Each row below has a hidden score, from 0 to 20, with 10 about the middle. What is it? The score is a weighted sum of the row's numbers plus the product of two more (or one squared), each taken from its middle value.
[101 -21 -18  32  -1  -8  -9 -18  16 -19  -5  34 -14   4 -17 -11] ~ 12
[ -7  -9 -19 -19   2  18   8   0  71  34  -9  10  25  -7 -17   0] ~ 13
[-21   2   4 -13  -8   3  18 -13   4  -5  25 -18  -1 -30   1  34] ~ 14
[ -8  -8 -15 -25  -2  10   0  31  55  23  -7  -3  16 -13 -17  -8] ~ 6
[-25   6  -9  -9  29   2 -23  44  -7   1 -12  23  39  -4  -2 -17] ~ 5
[ 11  10  -5  19   4   3  -2 -17 -21 -21  38 -13  59  -9  50  31] ~ 9
[ 31   0  -8  12  12 -17  -8 -30   1  22 -16  16  34  56   0 -25] ~ 5
[-26   2  -7  -6  10   3 -14  20 -18 -12   9 -10  13 -18  11  11] ~ 8
[-20  11   0 -12  -6   0  12 -19 -27  -7  11 -21 -16  -8  49  38] ~ 11
[ -8 -13 -21  58   2 -19   4 -15 -11 -20  -2  32 -11  83 -27  -6] ~ 14
[ 10 -24  -1  -6   8  -9 -13 -33  23  36 -17  29  -3  83  -5 -27] ~ 10
[ 25 -14 -12   4  10  23 -11  58 -15 -28 -23  13   6 -19   6 -14] ~ 9
[-25 -14   7 -16   9   0 -25  90   5 -16  19   2  38 -25   3   1] ~ 4
[ 64  -9  -7  29  -5  -2  19 -14  -7 -16 -17   6 -13  11 -21 -10] ~ 14
[ 13  31  -8  17  -2  -5  14 -22 -26 -19  17 -22   0   9  39  20] ~ 11
[-21  -4 -15   3  24  -7 -18   8 -16  17  -4  11  22  14 -12  -3] ~ 5
[ -8 -16  22 -30 -11   7  -5 -12  22   3 -24  -1 -23 -16  -9 -20] ~ 11
[ -2 -25  -1  20 -13 -18   2 -34  26   5  13  12 -24 101 -25 -25] ~ 12
[ -1 -13   8  20  -6 -11 -14  -7 -13 -23  -9   5 -19   7  -6 -19] ~ 9
[-25 -25 -18  -6 -12   2 -12   2  25 -21  22  23 -25 -11 -14  12] ~ 12
[ 21 -25  40 -14 -12  14  -5 -19   6 -18  -5  -1 -15 -14  18 -23] ~ 11
[-19 119  14 -11   8 -15   1  43 -10  49  -1 -19   9   4 -19 -10] ~ 10
[-17 -20 -28   5  10   4   2  -5  21  -3 -16  28  11  -5 -31  -9] ~ 12
[-29 -17 -21 -20   1  17  -3  12 -16  -3  -5 -11 -23  13   6  24] ~ 9
[ 12  23 -18  26  17 -14   1 -21 -20   3  -9  -1  41  41   2  -7] ~ 8
[  4 -22 -21  -1   1  30  -8  -7 -21 -29 -16   4 -10 -18  46  23] ~ 11
[ 44 -15 -11  18  -6   5  10 -23  12 -12  19 -12  40 -26  45  17] ~ 9
[  1 -22  18 -29  -8  18  -7 -12   9  -1 -23  -5 -25 -23  -3 -25] ~ 11
[ -8  19 -18  14   8  -3   5 -15 -31 -17   0 -14 -21  27  35  14] ~ 9
[-29  38 -20   1  -1 -11  25  -8 -26  -2   0  -2 -20   2 -19  28] ~ 17
[ -8 -10  -6  -1 -20  -7  10 -13   9 -16 -10  -1 -28  -4 -33 -15] ~ 14
[ -8 -21  68 -24 -15   7 -12 -15  20 -11  -6   1 -25 -20  20  -9] ~ 11
[  2  -8 -12   9   0  -7  -2 -26 -11   4   7   6  20  32   1 -15] ~ 7
[-16  32  38  -4 -18 -20  10   0 -13  15  14 -21 -27   3 -22  10] ~ 12
[  4 -13  95   1  -7  -8 -13 -21 -10 -19  22  -4 -18 -11  55 -16] ~ 8
[ 18   2  33 -17 -15  11  21  -5  19   2  24 -24  19 -33   0  62] ~ 17
[-29 -16   2  -1 -10  -2 -16 -17 -16 -27  14   6 -19  -5   1  21] ~ 11
[ 34  57  -6  -6   6 -14   1  24 -25   3 -34   5 -12  14 -22 -25] ~ 13
[ 72 -11 -12  -7  14   6 -22  33  -1   4  16  -1   2 -13  -5   7] ~ 4
[-22  -5  -8 -25  -2  10   0  -6 -17 -15   2 -14  -5 -24  61  81] ~ 13
[ 52 -14  -1  24 -11  -9  23 -23  17 -13 -10   3 -14  43 -18 -14] ~ 13
[-28 -18 -17  12  -4   0 -12  29   4 -18   5  -3 -14   9 -25 -12] ~ 6
[-18 -10   7  -8  -3  -3  -7  50  49  20  22  -5   7 -11 -20  12] ~ 5
[ 11 -26  14 -23  -3   9 -12 -28  26   0 -12   3 -18   0  25 -23] ~ 6
[-16 -17   4  20  -5  -4 -15  14 -10 -28  13   7 -18  -1  -7  -2] ~ 8
[ 26  11   4  -8 -14  -5  43 -17   2  17  23 -27  21 -21  17  36] ~ 13
[  2 -32 -17  -6   1   0   4  -6  37  10  -8  11   2  -6 -19 -11] ~ 8
[-31 -15 -22 -21  -7  39   4   5 -15 -13  -8  -4 -22 -33  30  85] ~ 19
[  4  17 -15  46   1 -17   3 -10 -12 -16  -9  19 -12  58 -25 -17] ~ 11
[ 27 -12 -11   8  -5  23  20  -1 -10 -26  -1   0   6 -22  15  11] ~ 14
[  1  45  17   0   9 -14  -3  20   8  20  16  -9  71 -22  -4   6] ~ 9
[-30  -7  -7 -11  -1   2  -9  10 -16  -4  10  -8  -9 -10   6  19] ~ 8
[-20  40  -5  -9   0  -8  27 -19 -30   7  13 -23 -21   3  18  54] ~ 16
[  1 -12  -8   0 -10  14  29 -25  29  11  31 -18   7 -15   3  15] ~ 14
[ 30  14 -18  25  24  -4   7 -21 -22   1 -20  -2  13  23  -1 -13] ~ 10
[-31   2  -9 -17   6  -2 -14  15  -9  10   1  -2   9 -14   5  31] ~ 7
[-20   8 -21   3   1  -8  12 -12  -6   4 -11  -1  -8  23 -19   0] ~ 11
[-21 -19 -24   3   9  -6  -9  30  -3 -12 -25  51 -15   7 -34 -23] ~ 9
[-17 -18 -12 -19 -10  31   6  19  22 -10  12 -13 -17 -22  -5  21] ~ 12
[  2  -6 -11 -30   1  13   1  12  30  17 -27  -4  -2 -23 -15 -15] ~ 9
[ 30  15  -4  19  13 -15  10 -29 -22  17 -10  -3  14  44   9 -13] ~ 8
[-12  29  -9   3  -3  -4  17 -29 -30 -15  15 -26 -23  11  26  73] ~ 18
[-26 -14 -15   0 -14  -2  18 -13  -3  -6  34 -13 -23 -19 -13  64] ~ 18
[  3 -13  12   0 -21   9  30  -3  81 -12  43 -23  -8 -24  -5  15] ~ 15
[-17  19   4   3  -2  -7  -5  34 -12   1  25 -18   4 -19   4   4] ~ 6
[-19  17 -26   4   9  -7  15 -18 -27  -7 -21   4 -21  20 -12  -4] ~ 13
[ -9 -14 127 -24 -16  -3 -15 -17 -18  -9  -9 -20 -29 -12  50 -16] ~ 12
[ 30  -9   5 -19 -24   5  37   2  27  -8 -18 -18 -23 -30 -24  -6] ~ 17
[-19   6  14 -17 -10  12   5  17  10  -8  23 -21  10 -25   9  24] ~ 11
[-27  73  -2  -7  11 -19   8   2 -21  39   2 -15  -4   7 -12   4] ~ 10
[ -6  12 -25 -20  17  13  10 -16 -25  19 -22  -1  13  -9  23  12] ~ 10
[-29 -13 -18 -27   6  41  -6  -1 -17 -19 -13  -9 -21 -18  40  45] ~ 13
[-30   8 -16 -21  17  -1 -12  28 -20  13 -16   1 -12 -11 -10  -9] ~ 6
[ 23  11 -23   4  33   7  -4  -3 -21 -12 -20  -6  57 -17  37   0] ~ 10
[ -7   5  62 -15   0 -19  -6 -19 -21  22 -10 -20 -22  21   1 -17] ~ 7
[  7  13   4  41   7  -8 -10  21 -19 -29 -12   7 -18  -6 -18 -17] ~ 12
[ 11 -23   1  31  -6 -13   3 -32  74  -6  29  13  -9  27  -4  -7] ~ 15
[ 65  -5  10  15  -1   5   2   5  22 -20   5   0  51 -20  17  -9] ~ 10
[ 38  12 -11  15   0   6  16 -24   0 -16  14 -10  29   2  34  23] ~ 13
[ 17 -21  55  -9  -1   1 -20  -5  19 -16   8   8  11 -18  25 -19] ~ 7
[-13  13 -10  -8   5   4   5 -22 -30  -4   8 -12 -16  12  38  55] ~ 14
[ -8 -15 -12 -20   5  -1   1 -25  23  53 -13   2   2   0   3  -8] ~ 7
[-23 -16 -21   6 -10  -2   5 -18   7 -11  33   0  -7 -12   1  40] ~ 14
[-28 -22 -17  -1  -8   2  -8  10  22 -14  14   7 -16 -13 -20  10] ~ 10
[-12 -13 -10  38  -8 -13   3   2   4 -24   4  26 -23   6 -33 -17] ~ 12
[ -7  40  -5 -22   9   8  14  -2 -15  21  -3 -14   7 -11  -5  -1] ~ 12
[-18 -24  -7  -1   2 -15 -10 -32  30  28   9   6  -6  58 -13 -12] ~ 9
[ 31  -8 -21  -3  13   4  -9 -18  -7  -3 -28  26  19   6 -17 -20] ~ 10
[ 34 -23 -14  15  -6  25   3 -19  -8 -27   9  -9   7 -16  52   1] ~ 8
[  6   5  20 -22   1  -6 -15 -19 -21  30 -26 -10 -22  26   5 -25] ~ 4
[  7  25 -12 -13   3  -2  10  37  26  34 -20  -2  19 -22 -23 -17] ~ 8
[-30   0  -6 -13   1   1 -18  44 -13  -1  14 -10   6 -23  13  30] ~ 5
[  6  -5 -16  43   1  -8   5 -13 -18 -26   8  -4  25  -2  -1   5] ~ 11
[-15  -5 -16 -11  -3 -10  12   1  28  71  -4  -5   5  10 -23  -5] ~ 6
[ -5 -16   5 -17 -19  17  10   6  79  -6  33 -25  -3 -25  -8   9] ~ 11
[ 30 -12   3  25 -15   1   7 -20  -4 -28  13  -9   0 -23  22  -7] ~ 11
[ 38  16  -9 -14  12   2  -1  41 -20  -5 -33   1 -14 -11 -13 -27] ~ 11
[ -8 -17 -20   5 -12  11  -4  23 -10 -29 -14   3 -25 -13 -20  -9] ~ 12
[  0   2  14  21  -2 -21  -5 -31 -18  10 -13   6  -9  67  -8 -22] ~ 7
[ 12 -28 -10  -6   8  -5 -18 -29   9  13 -17  26   2  99  -3 -27] ~ 7
[-19 -17 -26   1   5   2  -9  17   2  -8 -24  80 -21  15 -34 -24] ~ 13
[-24  -9  25 -14   3 -19 -15 -30 -15  35   6  -1 -19  63  14 -22] ~ 2
[-19 -16 -30  11  19 -15  -9 -23   1   9  -8  59   2  61 -26 -20] ~ 14
[ 21   1 -11  37  -9  -8   5 -11 -16 -25  14  -7   8  -3  23  -8] ~ 9
[-10 -22  -9  24  -6   2  -1 -26  18 -17  40   2   7  18  36  -5] ~ 7
[-22  42  -7  -3  15 -19   0  18 -29  17  -2 -11 -11   6   2   4] ~ 7
[-25   3 -18 -23  14   9  -5  30   7  34  -7   5  10 -13  -4  25] ~ 8
[ 24 -18 -11   3  10  -8 -13 -18   5  -4 -25  35   0  45  -4 -24] ~ 8
[ -9  66   7  10  10 -18   5  27  10  15  28 -14  38 -22 -12  10] ~ 10
[ -5 -14 -11 -28  -4  11   7  -4  31  27 -22  -3 -15 -12 -20 -19] ~ 9
[ 16  22  17  34 -10 -24  11 -33 -21  22  -9 -12 -25  93 -15 -18] ~ 9
[ 19   7  -5 -20   4   6  16  10  41  30 -16 -13  24 -19 -19 -14] ~ 9
